Small tables with named rows and columns. After each table, cells are looked up by row and column.

tig =
|  | niruza | loz | zap | susezas |
|---|---|---|---|---|
| tok | 50 | 65 | 157 | 63 |
| dubopu | 84 | 224 | 125 | 185 |
| kepop | 196 | 123 | 43 | 190 |
| vugum | 134 | 167 | 153 | 72 |
| vipife | 102 | 37 | 83 | 199 |
| povano | 15 | 110 | 124 | 98 |
| kinif | 112 | 74 | 90 | 202 |
| tikino | 108 | 85 | 156 | 147 |
| foz | 92 | 99 | 140 | 210 |
| dovom | 205 | 114 | 232 | 207 |
| bip | 135 | 179 | 134 | 113 |
| lolopi | 181 | 183 | 100 | 25 |
| tupufa | 148 | 247 | 186 | 198 |

niruza of povano is 15
niruza of tok is 50
zap of tikino is 156
niruza of kepop is 196
susezas of lolopi is 25
loz of povano is 110
loz of lolopi is 183
susezas of dovom is 207
susezas of povano is 98
susezas of foz is 210

migoki =
	fon	fav	nebul	liruka	vadalu	luz	tilol
momal	47.669	49.175	43.349	60.293	47.869	66.749	53.615
fen	45.128	68.992	43.232	50.561	44.783	62.135	70.365
kud	49.491	71.546	57.963	45.056	43.473	43.341	76.108
nuroso	66.795	67.606	20.279	58.173	66.666	45.588	43.687
bonitaf	65.771	46.936	55.372	64.261	52.953	34.161	51.031
girudi	47.518	59.016	52.375	46.848	39.671	57.933	65.555
gatep	57.482	49.283	60.645	58.368	50.754	38.553	55.866
gesud	61.172	49.802	48.866	54.651	48.745	44.769	49.996
zos	55.530	37.761	47.004	57.173	65.340	48.040	29.078
las	39.520	48.467	59.747	44.622	49.909	58.427	52.325
pov	50.194	67.237	45.546	49.531	55.331	48.502	60.921
fedit	62.552	46.181	29.110	66.768	57.083	58.595	38.484
lim	49.126	72.556	41.874	57.534	41.828	60.275	77.864

nebul of fen: 43.232
tilol of girudi: 65.555
tilol of zos: 29.078
liruka of lim: 57.534
fon of bonitaf: 65.771
nebul of lim: 41.874
luz of las: 58.427
fon of nuroso: 66.795
nebul of gatep: 60.645
liruka of gatep: 58.368
nebul of gesud: 48.866
luz of fedit: 58.595
luz of zos: 48.040
Which row has the largest nebul? gatep

nove:
        gal  nati  mim  fik  navu  pok  zez
pirup   189    97   63   75   128  198   37
vemo    142   115   66   29   166   54   45
sulet    87   159  132    5   157  130   97
rosoz    34    89   67  177   163  159  179
fuvava  194    21  145  159    30  169   85
lep     195   175   22  144   153  142   81
lepa     51    78  120   75    91  113  173

zez of rosoz: 179
nati of pirup: 97
fik of lep: 144
nati of sulet: 159
zez of fuvava: 85
mim of pirup: 63
mim of sulet: 132
zez of vemo: 45
pok of rosoz: 159
mim of lep: 22
mim of vemo: 66
fik of pirup: 75
zez of sulet: 97
nati of fuvava: 21
pok of pirup: 198
fik of sulet: 5
pok of sulet: 130
zez of lepa: 173
Which row has the largest nati? lep

nin
|  | ped | sef | dap | peg | gusimek | tigal |
|---|---|---|---|---|---|---|
| nutilu | 169 | 91 | 152 | 89 | 108 | 132 |
| nufali | 135 | 93 | 78 | 185 | 104 | 126 |
| dig | 60 | 157 | 93 | 127 | 147 | 120 |
| fezor | 108 | 130 | 124 | 122 | 125 | 112 |
| mugi | 253 | 85 | 160 | 127 | 61 | 129 |
| zom | 47 | 159 | 99 | 60 | 166 | 135 |
| mam | 64 | 145 | 115 | 70 | 158 | 134 |

mam, sef: 145
zom, peg: 60
fezor, dap: 124
mugi, gusimek: 61
dig, gusimek: 147
nutilu, dap: 152
mam, gusimek: 158
zom, tigal: 135
fezor, ped: 108
mam, dap: 115
zom, dap: 99
nutilu, sef: 91

faka
|  | nus | rol | veg | sezibes | ligovik | mam |
|---|---|---|---|---|---|---|
| lemob | 31.782 | 70.031 | 40.083 | 41.563 | 20.329 | 40.653 |
| tekoger | 32.879 | 44.160 | 30.784 | 58.365 | 39.233 | 50.327 |
| nifafa | 26.446 | 82.213 | 60.425 | 66.557 | 32.824 | 43.516 |
| tir | 26.150 | 31.875 | 39.557 | 63.363 | 37.193 | 47.382 |
| kolifa | 31.411 | 49.260 | 41.288 | 49.351 | 34.926 | 45.313 |
| pogovem | 47.908 | 31.701 | 58.134 | 67.458 | 29.177 | 57.707 |
| gug | 42.748 | 45.400 | 35.916 | 58.845 | 24.647 | 50.610 |
| ves | 22.489 | 75.703 | 60.877 | 63.997 | 30.367 | 37.468 |
| zel | 33.681 | 34.522 | 44.231 | 46.016 | 50.248 | 27.380 |
| kezuf | 28.132 | 51.768 | 41.090 | 49.970 | 35.571 | 48.544 |
| kopipo | 12.960 | 56.084 | 61.315 | 65.501 | 39.866 | 26.723 |
| mapi | 25.703 | 53.353 | 41.286 | 50.040 | 38.994 | 49.069 |
| tamorek | 36.626 | 46.879 | 38.464 | 53.404 | 19.759 | 46.742 |

pogovem, rol: 31.701
pogovem, veg: 58.134
gug, nus: 42.748
nifafa, mam: 43.516
tir, ligovik: 37.193
lemob, rol: 70.031

